A =
[[-487,-24,183,-7,-129,102,60,33,4,-227,3,15,-55],
[41,-185,-16,-22,108,105,58,18,4,24,15,15,-19],
[-487,-53,-265,-22,20,-39,-46,-2,4,81,7,15,-84],
[41,-296,-3,-22,164,142,104,33,4,24,21,15,11],
[-626,118,-126,-22,-69,126,-45,33,4,72,-23,-20,26],
[-674,57,66,-14,-165,105,58,33,4,-100,2,-10,-48],
[-143,-237,-16,-41,138,223,58,35,4,24,3,15,101],
[-487,-11,-219,-22,0,-77,-89,6,4,24,3,15,-59]]
Indices start at 0.
row 0 col 0 -> -487
row 7 col 1 -> -11
row 7 col 2 -> -219
row 6 col 0 -> -143
row 5 col 3 -> -14
row 6 col 9 -> 24
row 5 col 9 -> -100
row 3 col 11 -> 15
row 5 col 4 -> -165
row 1 col 7 -> 18
row 5 col 12 -> -48
row 5 col 11 -> -10
row 5 col 10 -> 2
row 6 col 5 -> 223
row 1 col 10 -> 15
row 0 col 12 -> -55
row 0 col 6 -> 60
row 7 col 9 -> 24
row 0 col 8 -> 4
row 2 col 3 -> -22
row 5 col 6 -> 58
row 6 col 11 -> 15
row 7 col 12 -> -59
row 0 col 10 -> 3
row 4 col 6 -> -45
row 5 col 8 -> 4
row 6 col 4 -> 138
row 3 col 9 -> 24
row 3 col 6 -> 104
row 1 col 8 -> 4
row 3 col 0 -> 41

X =
[[  -5  -41 -180  -35  176  -81   41  -55  -61 -183  -21 -297   52   44]
 [-250 -123  272  486  298 -283    4  164 -132 -134   43 -363 -346 -476]
 [  -3   13   80  138  -95   27  -16  140  105   69   69   82 -156   34]
 [  -9   18  104 -176  -25   31  -22 -179 -130   95 -100  200  198 -159]
 [   7   13   45  108  -82   28  -11  120   99   51   62   59 -128   56]
 [  54  -44 -385   82  173  -74   73  125  115 -298   91 -513 -117  338]
 [ -63  -58  -50  320  131 -122   29  228   91 -158  115 -346 -301   35]
 [ -16  -29  -72  195   59  -57   22  165   95 -103   88 -221 -199   93]
 [ 164  -23 -660 -135  176  -13  106   37  149 -392   72 -606   48  611]
 [ -54 -104 -291  425  289 -207   81  327  151 -384  180 -749 -414  216]
 [ 127  -26 -553 -192  194  -26   90  -62   46 -341   10 -511  136  443]
 [ -47  -58 -123  -73  245 -122   38 -146 -168 -190  -77 -303  127 -105]
 [-288 -130  366  614  284 -304   -7  248 -105 -104   78 -348 -463 -539]
 [  14   32   97 -216  -67   63  -27 -189 -113  124 -102  260  224 -122]]
Indices start at 0.
(0, 0) -> -5
(5, 2) -> -385
(6, 12) -> -301
(8, 6) -> 106
(3, 9) -> 95
(3, 1) -> 18
(11, 9) -> -190
(9, 11) -> -749
(2, 13) -> 34
(3, 5) -> 31
(6, 11) -> -346
(12, 0) -> -288
(13, 7) -> -189
(0, 2) -> -180
(2, 10) -> 69
(13, 9) -> 124
(9, 5) -> -207
(13, 1) -> 32
(9, 9) -> -384
(13, 11) -> 260
(5, 0) -> 54
(8, 3) -> -135
(6, 5) -> -122
(13, 13) -> -122
(3, 0) -> -9
(2, 7) -> 140
(13, 6) -> -27
(12, 3) -> 614
(6, 0) -> -63
(7, 1) -> -29
(4, 4) -> -82
(1, 9) -> -134
(5, 3) -> 82
(0, 1) -> -41

a =
[[152 175  75 190 113 199 112 131 226 169 126 121 109 111]
 [188 171  93  38  10  59 131 117 177 107 187  82  97 177]
 [183 166 141  35 211 153  56 115 161  99 147 127 125 117]
 [114 159 121 110 228  59 177  93 139 152 172  70 159 163]
 [158 234 150  61 196 193  64  14  14 214 101 137 135 137]
 [185 170 144 143  32 143 170 115  60 121 101 185 185  86]]
a[-6][0] -> 152
a[:, 10] -> [126, 187, 147, 172, 101, 101]
a[1][-8] -> 131
a[0][3] -> 190
a[3][-4] -> 172
a[5][-11] -> 143
a[-4][-1] -> 117
a[5][6] -> 170
a[4][-14] -> 158
a[-3][-9] -> 59
a[-1][2] -> 144
a[3] -> [114, 159, 121, 110, 228, 59, 177, 93, 139, 152, 172, 70, 159, 163]
a[0][-3] -> 121
a[4][-10] -> 196
a[-2][9] -> 214
a[1][12] -> 97
a[2][-4] -> 147
a[4][1] -> 234
a[-2][6] -> 64
a[2][2] -> 141
a[-3][-6] -> 139
a[1][9] -> 107
a[-4][-7] -> 115
a[5][-1] -> 86
a[2][12] -> 125
a[4] -> [158, 234, 150, 61, 196, 193, 64, 14, 14, 214, 101, 137, 135, 137]
a[-6][-6] -> 226
a[1] -> [188, 171, 93, 38, 10, 59, 131, 117, 177, 107, 187, 82, 97, 177]

m =
[[30,-435,-720,-63,15],
[83,-97,-53,66,-71],
[-130,258,-78,-313,285],
[368,54,42,8,-58],
[-98,150,295,45,-11],
[-197,5,371,229,-151],
[-487,-246,-131,108,-29],
[-102,-194,-316,-34,29],
[178,18,177,118,-118],
[-220,-3,303,188,-116],
[101,423,517,-51,55],
[-135,-331,-560,-69,52],
[-200,-95,273,259,-182],
[215,90,-232,-225,152],
[-142,-97,344,313,-233]]
Indices start at 0.
(0, 0): 30
(12, 0): -200
(8, 0): 178
(10, 4): 55
(14, 1): -97
(3, 4): -58
(7, 2): -316
(14, 0): -142
(4, 2): 295
(11, 3): -69
(14, 4): -233
(11, 0): -135
(3, 0): 368
(1, 0): 83
(4, 4): -11
(6, 3): 108
(4, 1): 150
(9, 3): 188
(1, 1): -97
(0, 3): -63
(6, 0): -487
(9, 1): -3
(10, 2): 517
(5, 0): -197
(12, 2): 273
(8, 3): 118
(8, 2): 177
(1, 4): -71
(12, 4): -182
(0, 2): -720
(2, 3): -313
(14, 2): 344
(7, 1): -194

W =
[[   9  358  250  -47  364   -9 -151 -147   -2 -197  476  258 -167]
 [  65  341  260  143  383  -63   56   61  132  -31  481  258  -28]
 [  23 -425 -336   96 -498   48  137  215   60  210 -624 -316  207]
 [ -49   -9  -87 -167  -52   73 -172 -186 -115 -141  -24  -97 -111]]
W[0,-13]: 9
W[-4,11]: 258
W[1,-7]: 56
W[-3,2]: 260
W[-2]: [23, -425, -336, 96, -498, 48, 137, 215, 60, 210, -624, -316, 207]
W[-3,7]: 61
W[3,-12]: -9
W[:, 9]: [-197, -31, 210, -141]
W[-3,9]: -31
W[:, 12]: [-167, -28, 207, -111]
W[-3,5]: -63
W[-1]: [-49, -9, -87, -167, -52, 73, -172, -186, -115, -141, -24, -97, -111]
W[-3,8]: 132
W[2,4]: -498
W[-4,1]: 358
W[1,-1]: -28
W[-4,3]: -47
W[0,-4]: -197
W[:, 6]: [-151, 56, 137, -172]
W[-2,3]: 96
W[-3]: [65, 341, 260, 143, 383, -63, 56, 61, 132, -31, 481, 258, -28]
W[0]: [9, 358, 250, -47, 364, -9, -151, -147, -2, -197, 476, 258, -167]

grid =
500	692	653	832	560	663
751	652	179	77	752	757
486	456	400	364	475	399
724	704	151	72	765	801
578	840	397	611	663	904
grid[0, 0] = 500
grid[3, 5] = 801
grid[0, 1] = 692
grid[4] = [578, 840, 397, 611, 663, 904]
grid[:, 0] = [500, 751, 486, 724, 578]
grid[2, 2] = 400
grid[2, 3] = 364
grid[1, 4] = 752

x =
[[1 5 7 3 2 7 6 2 1 7 7 6 5 1 2 6]
 [2 5 6 4 3 6 6 2 2 6 6 6 5 2 3 5]
 [2 6 4 3 3 5 4 4 3 5 4 5 5 4 3 4]
 [6 6 4 6 6 4 4 7 7 4 3 4 5 7 6 4]]
x[0,0] -> 1
x[0,12] -> 5
x[:, 13] -> [1, 2, 4, 7]
x[0,2] -> 7
x[:, 8] -> [1, 2, 3, 7]
x[3,14] -> 6
x[1] -> [2, 5, 6, 4, 3, 6, 6, 2, 2, 6, 6, 6, 5, 2, 3, 5]
x[1,9] -> 6
x[2,2] -> 4
x[1,14] -> 3
x[0,14] -> 2
x[2] -> [2, 6, 4, 3, 3, 5, 4, 4, 3, 5, 4, 5, 5, 4, 3, 4]
x[3,7] -> 7
x[1,2] -> 6
x[:, 9] -> [7, 6, 5, 4]
x[3,11] -> 4
x[0,6] -> 6
x[1,8] -> 2
x[2,13] -> 4
x[3,12] -> 5
x[:, 15] -> [6, 5, 4, 4]
x[1,7] -> 2
x[2,4] -> 3
